In the data rows, the value 128 means zero.
Here are some points, each followed by its number:
[141 175 151  92 105 174 108 139 154 170  84 103  74 167 124  74 157 169
 164] 0
[132 167 102 114 139 152 144 150 155 171  91 122 105 162 139  86 146 158
  89] 1
[164 104 138 124 106  96 148 141 120  95 164 105 141 104 112 159 119  91
 147] 2
[123 118 138 166 137  97 134 139 102 123 129 131 156 110 114 156 133 104
 101] 3
[170 109 127 106  85  83 133 158 145  99 167 111 138 113 115 157 128  94
 124] 4
[114 114 113 133 149 137 101 102  96 118 152 162 153 115 127 145 110 102
 130] 5
[149 148 165 117  99 116  95  97  89  82 176 139 130 104 109 161 148 103
 114] 6
[115  96  93 166 172 118 147 115 122 161  76 124 131 105 144 147 119 109
 108] 7
[166 183 155  94  93 147  96 166 170 181  77 102  80 184 153  71 161 165
 156] 8
[123 144  97  90 112 146 149 142 170 116 148 143 151 167 152  79 111 152
 110] 9
[109 119 133 153 130 109 114 128 108 121 157 154 153 104 145 156 122 107
 112] 10
[122 117 118 112 127 140 130 107 128 111 140 150 142 149 138 133 106 115
 133] 11
[ 95 107  93 156 173 118 106  90 108 123 142 148 150 121 127  97 101 150
 100] 12
[ 87 228 177  62  50 204 104 176 203 202  79  45  32 218 165  24 126 212
 172] 13
[138 102 129 153 130 100 151 137 122 116 104 111 145  98 122 158 125  92
 129] 14
[108 128 130 164 148 101 129 133 105 129 130 149 157 121 127 153 127 100
  98] 15
[169  94 148 175 163  88 149 115  83  85 146  86 132  83  81 164 113  79
 105] 16
[ 86 110 159 172 163 131 103  89  90 131 170 138 157 121 103 139 122 158
  93] 17
[160 102 166 159 106  87 132 120 107 100 167 104 134 112 100 161 131  91
 118] 18
[117 107 153 162 146 124 113 102  89 113 171 133 152 114 104 147 119 132
 101] 19
[134 123 136  83  97 163 146 110 134  96 169 151 137 173 143 137 102 125
 138] 20
[ 88 104 108 162 163 147 138 116 101 155  94 161 155 104 121 157 111 131
  98] 21
[114  98  97 108 102 142 170  96 117  83 174  76 123 102  94 128  97  99
 138] 22
[ 96 112 102 137 167 123 118 115 112 146 144 171 142 128 144 143 118 106
 148] 23
[ 94 100 102 148 172 155 129 109 101 116 101 159 146  98 132 149 111 110
 136] 24
[128 113 120 125 127 137 165 113 137 110 130 117 146 140 135 133 114 118
 127] 25
[ 99  95  95 151 168 158 151 102 102 130 104 137 143 119 109 143 110 147
 118] 26
[145 115 115 139 142 121 119 134 115 116 151 158 147 109 132 152 124 111
 117] 27
[112 110 109 148 164 117 118 105 113 142 110 157 144 137 159 132 121 159
 116] 28
[107 114 109 148 162 130 104  98 104 133 158 161 149 123 145 135 111 149
 114] 29
[158 121 141 113  98 124 150 149 146 106 161 130 146 144 139 155 130 137
 144] 30
[119 223 189  58  59 184  85 164 195 203  64  60  33 204 157  28 160 203
 180] 31
[124 129 104 163 163  83  95 149 152 160 101 145 144 100 145 140 142 119
 123] 32
[ 99 116 105 155 160 139 115 117 109 130 125 164 153 114 143 147 112 119
 114] 33
[158 219 106  71  93 191 122 180 175 174 109  91  38 203 110  30 193 194
 137] 34
New points follow, each followed by the numbers of its three nearest points above, nearest first.
[115 147  96 130 132 134 123 140 138 160 112 118 108 136 121 103 149 146
 103] >> 1 28 25
[135 168 100 104 133 164 162 146 156 155 108 124 102 175 135  84 139 169
 108] >> 1 9 0
[136  97 104 133 133 114 147 131 130 114 104 148 138  98 137 153 120 103
 141] >> 14 27 25
[ 88 101  92 176 178 111 120 113  92 168  93 158 156  89 114 148 122 105
  95] >> 21 7 33
[ 95 100 132 163 164 132 113 106 100 108 129 160 143 118 118 143 112 123
 106] >> 33 5 29
[147 117 159 111  79 107 119 147 124  99 163 156 151 151 149 158 146 146
 108] >> 30 4 27
[118 148 138 126 131 155 121 131 131 168  93 122 108 143 133 104 135 141
 129] >> 1 0 28
[134 173  85  96 107 158 135 161 176 156 123 114  83 160 140  71 161 156
 125] >> 1 0 9
[135 103 127 101 104  99 157 101 121  98 163 105 140 114 120 149 102 108
 155] >> 2 22 25
[ 92 103 107 166 167 128 124 114 101 154  95 153 154 100 119 154 115 124
  95] >> 21 33 7
[118 105 117 129 134 101 140 100 112 123 132 122 141 110 127 128 122 131
 131] >> 25 11 27
[ 97 103 135 155 154 114 103 133 124 132 153 160 154 101 156 154 130 105
 121] >> 10 33 15
[149 121 122 124 136 118 105 131 105  97 168 162 151 113 113 156 131  94
 137] >> 27 5 10
[116  90  94 167 171 109 159 126 133 162  71 114 120  99 151 151 120 110
 114] >> 7 14 21
[154 130  98  95 145 102 101 154 157 103 151 167 145 108 148 124 135  91
 151] >> 27 11 4
[103  95  90 147 168 163 157 109 107 129  91 140 140 112 105 150 107 144
 125] >> 26 24 21
[111 154 130 113 123 142 109 148 140 155 118 128 110 144 151 103 148 140
 123] >> 1 11 9
[135  99 109 149 151  95 144 122 118 104 151 113 146 101 119 152 110  90
 133] >> 14 27 2
[133 103 113 137 150 112 140 116 119 106 153 140 152  98 144 141 114  99
 128] >> 27 10 5
[ 89 133  95  76  70 176 180 153 186  96 171  63  94 182 150  46  94 175
 171] >> 9 20 0
[157 103 120 132 114 110 156 102 120  89 168  98 138 102  97 153 106  92
 147] >> 2 22 18
[132  94  85 126 166 145 161 130 125  98 112 142 147 100 105 148 100  86
 133] >> 24 14 25
[165 109  98 104  94  83 118 162 149 103 161 132 140  96 123 151 111  86
 130] >> 4 2 27
[144 100 129 156 141 103 153 121 123 105 134 129 151 112 127 161 125 107
 134] >> 14 3 27
[152 114 102 155 152  92  99 137  99 109 163 157 159  97 102 155 117  84
 114] >> 27 10 3
[126  95  87 125 155  95 162 157 168 116  94 125 149  99 139 142 107  86
 128] >> 14 7 25
[102  95  98 146 168 148 157 104 107 116 104 158 145 115 141 151 113 119
 139] >> 24 26 33
[174 152 167  97  67 118 141 161 152  99 177 135 148 161 137 155 136 151
 144] >> 30 20 4
[112 102 107 153 159 123 119 123 113 113 111 153 152 110 149 151 111 106
 107] >> 33 24 15
[173 180 182  93  67 121  83  92  82  74 190 142 120 111  93 164 168 106
 108] >> 6 18 4
[103 111 129 162 156  82 104 133 147 154 101 138 132 101 152 145 146 142
 119] >> 32 28 7
[120  97 147 160 161 104 108  97  96  95 164 138 149 100 107 156 127  98
 122] >> 19 10 5
[116 106 134 155 143  97 124 125 110 114 153 153 154 103 133 151 120  99
 111] >> 10 15 27
[163 112 130  77  65 126 173  98 148  79 184  70 111 115  99 126 103 113
 156] >> 22 2 4
[151 140 152  81  84 128  89  87  93  78 186 133 103  94 144 111 160 118
  94] >> 6 27 11
[ 96  94  85 165 175 158 156 105 106 151  76 128 137 104 105 145 113 169
 118] >> 26 21 7
[126 150 110 172 168  72  85 156 154 182 103 139 149  98 149 135 155 135
 104] >> 32 15 28
[100 117 120 164 159 114 126 121 128 158  93 157 153 109 158 146 151 167
 102] >> 28 21 33
